M =
[[126 126 117 124 129]
 [130 129 132 133 127]
 [128 122 100 123 126]
 [137 130 135 144 122]
 [126 126 117 123 129]
 [130 129 132 132 127]
 [128 128 127 127 128]
 [130 129 132 133 126]
 [139 129 136 147 120]
 [128 128 127 127 128]
 [127 128 126 127 128]
 [134 129 135 139 124]]
M[0][0] -> 126
M[-3][-1] -> 128
M[4][2] -> 117
M[-9] -> [137, 130, 135, 144, 122]
M[2][1] -> 122
M[1] -> [130, 129, 132, 133, 127]
M[10][-2] -> 127
M[1][2] -> 132
M[8] -> [139, 129, 136, 147, 120]
M[-6] -> [128, 128, 127, 127, 128]
M[10][4] -> 128
M[-6][-1] -> 128
M[5][-1] -> 127
M[-4][-3] -> 136
M[3][1] -> 130
M[-7][1] -> 129
M[7][-3] -> 132
M[2][-1] -> 126
M[-4][1] -> 129
M[11][3] -> 139
M[3][0] -> 137
M[-10][-2] -> 123
M[11][-3] -> 135
M[3][3] -> 144
M[4][1] -> 126
M[-12][-2] -> 124

x =
[[125 121 130 127 125 136 134 135 135 129 118 121 132]
 [143 139 147 141 135 135 128 133 121 117 149 108 111]
 [139 132 135 137 138 126 116 126 129 117 133 128 129]
 [135 119 127 128 140 124 107 117 133  99 134 130 130]
 [120 127 131 126 124 138 143 141 127 130 117 124 124]
 [134 132 126 131 125 122 124 123 128 135 134 131 136]
 [135 130 120 125 139 112 108 111 109 122 134 154 143]
 [143 141 149 144 143 131 122 129 121 124 144 114 113]
 [122 129 123 121 121 132 140 137 126 130 121 130 123]
 [123 128 130 125 114 142 149 147 134 119 119 112 117]
 [144 137 141 137 152 117 105 115 118 139 126 130 128]]
x[0,0]: 125
x[:, 7]: [135, 133, 126, 117, 141, 123, 111, 129, 137, 147, 115]
x[0,10]: 118
x[4,11]: 124
x[4,1]: 127
x[2,8]: 129
x[2,12]: 129
x[0,4]: 125
x[8,7]: 137
x[10,7]: 115
x[6,10]: 134
x[7]: [143, 141, 149, 144, 143, 131, 122, 129, 121, 124, 144, 114, 113]
x[:, 3]: [127, 141, 137, 128, 126, 131, 125, 144, 121, 125, 137]
x[1,6]: 128
x[9,9]: 119
x[2,6]: 116
x[7,10]: 144
x[0,6]: 134
x[5]: [134, 132, 126, 131, 125, 122, 124, 123, 128, 135, 134, 131, 136]
x[3,12]: 130
x[:, 1]: [121, 139, 132, 119, 127, 132, 130, 141, 129, 128, 137]
x[7,12]: 113
x[1,8]: 121
x[2,5]: 126
x[7,11]: 114
x[0]: [125, 121, 130, 127, 125, 136, 134, 135, 135, 129, 118, 121, 132]
x[1,1]: 139
x[10,9]: 139
x[:, 11]: [121, 108, 128, 130, 124, 131, 154, 114, 130, 112, 130]
x[5,12]: 136
x[0,5]: 136
x[3,9]: 99
x[10]: [144, 137, 141, 137, 152, 117, 105, 115, 118, 139, 126, 130, 128]
x[1,3]: 141
x[4,5]: 138
x[:, 12]: [132, 111, 129, 130, 124, 136, 143, 113, 123, 117, 128]
x[9]: [123, 128, 130, 125, 114, 142, 149, 147, 134, 119, 119, 112, 117]

grid =
array([[123, 139, 126, 122, 134, 121, 117, 124, 135, 131, 124, 126],
       [133, 120, 128, 130, 126, 137, 133, 135, 121, 127, 132, 129],
       [125, 123, 134, 128, 128, 125, 135, 120, 132, 125, 123, 133],
       [127, 135, 125, 114, 139, 142, 119, 139, 125, 125, 124, 124],
       [123, 136, 128, 126, 133, 122, 122, 127, 135, 133, 130, 126],
       [120, 140, 120, 110, 136, 136, 120, 131, 134, 114, 108, 120],
       [123, 132, 128, 120, 134, 130, 126, 125, 132, 123, 119, 128],
       [131, 134, 126, 132, 126, 121, 121, 127, 129, 136, 134, 124],
       [129, 127, 130, 116, 140, 144, 121, 141, 119, 131, 131, 130],
       [134, 123, 129, 130, 127, 135, 130, 134, 120, 131, 135, 129],
       [130, 132, 127, 133, 125, 120, 124, 125, 130, 135, 133, 126],
       [129, 124, 129, 129, 125, 122, 131, 117, 132, 126, 120, 132],
       [126, 135, 125, 124, 130, 128, 123, 130, 131, 127, 126, 123],
       [121, 138, 121, 108, 137, 136, 119, 130, 133, 114, 107, 122],
       [121, 137, 129, 121, 136, 124, 120, 127, 133, 131, 126, 127],
       [122, 133, 132, 131, 128, 116, 127, 120, 136, 133, 131, 130]])
Rows and columns are counted from 0.
row 0 col 0 = 123
row 6 col 9 = 123
row 9 col 2 = 129
row 11 col 4 = 125
row 2 col 9 = 125
row 8 col 5 = 144
row 1 col 0 = 133
row 8 col 8 = 119
row 6 col 2 = 128
row 13 col 3 = 108
row 15 col 0 = 122
row 9 col 10 = 135
row 1 col 6 = 133
row 14 col 10 = 126
row 1 col 7 = 135
row 9 col 1 = 123
row 7 col 11 = 124
row 12 col 0 = 126
row 14 col 9 = 131
row 2 col 3 = 128
row 3 col 2 = 125
row 4 col 1 = 136
row 13 col 11 = 122
row 0 col 5 = 121
row 5 col 6 = 120
row 6 col 0 = 123
row 1 col 1 = 120
row 5 col 2 = 120
row 10 col 10 = 133
row 13 col 5 = 136
row 3 col 1 = 135
row 9 col 6 = 130
row 12 col 9 = 127
row 2 col 0 = 125
row 0 col 11 = 126
row 8 col 11 = 130
row 7 col 3 = 132
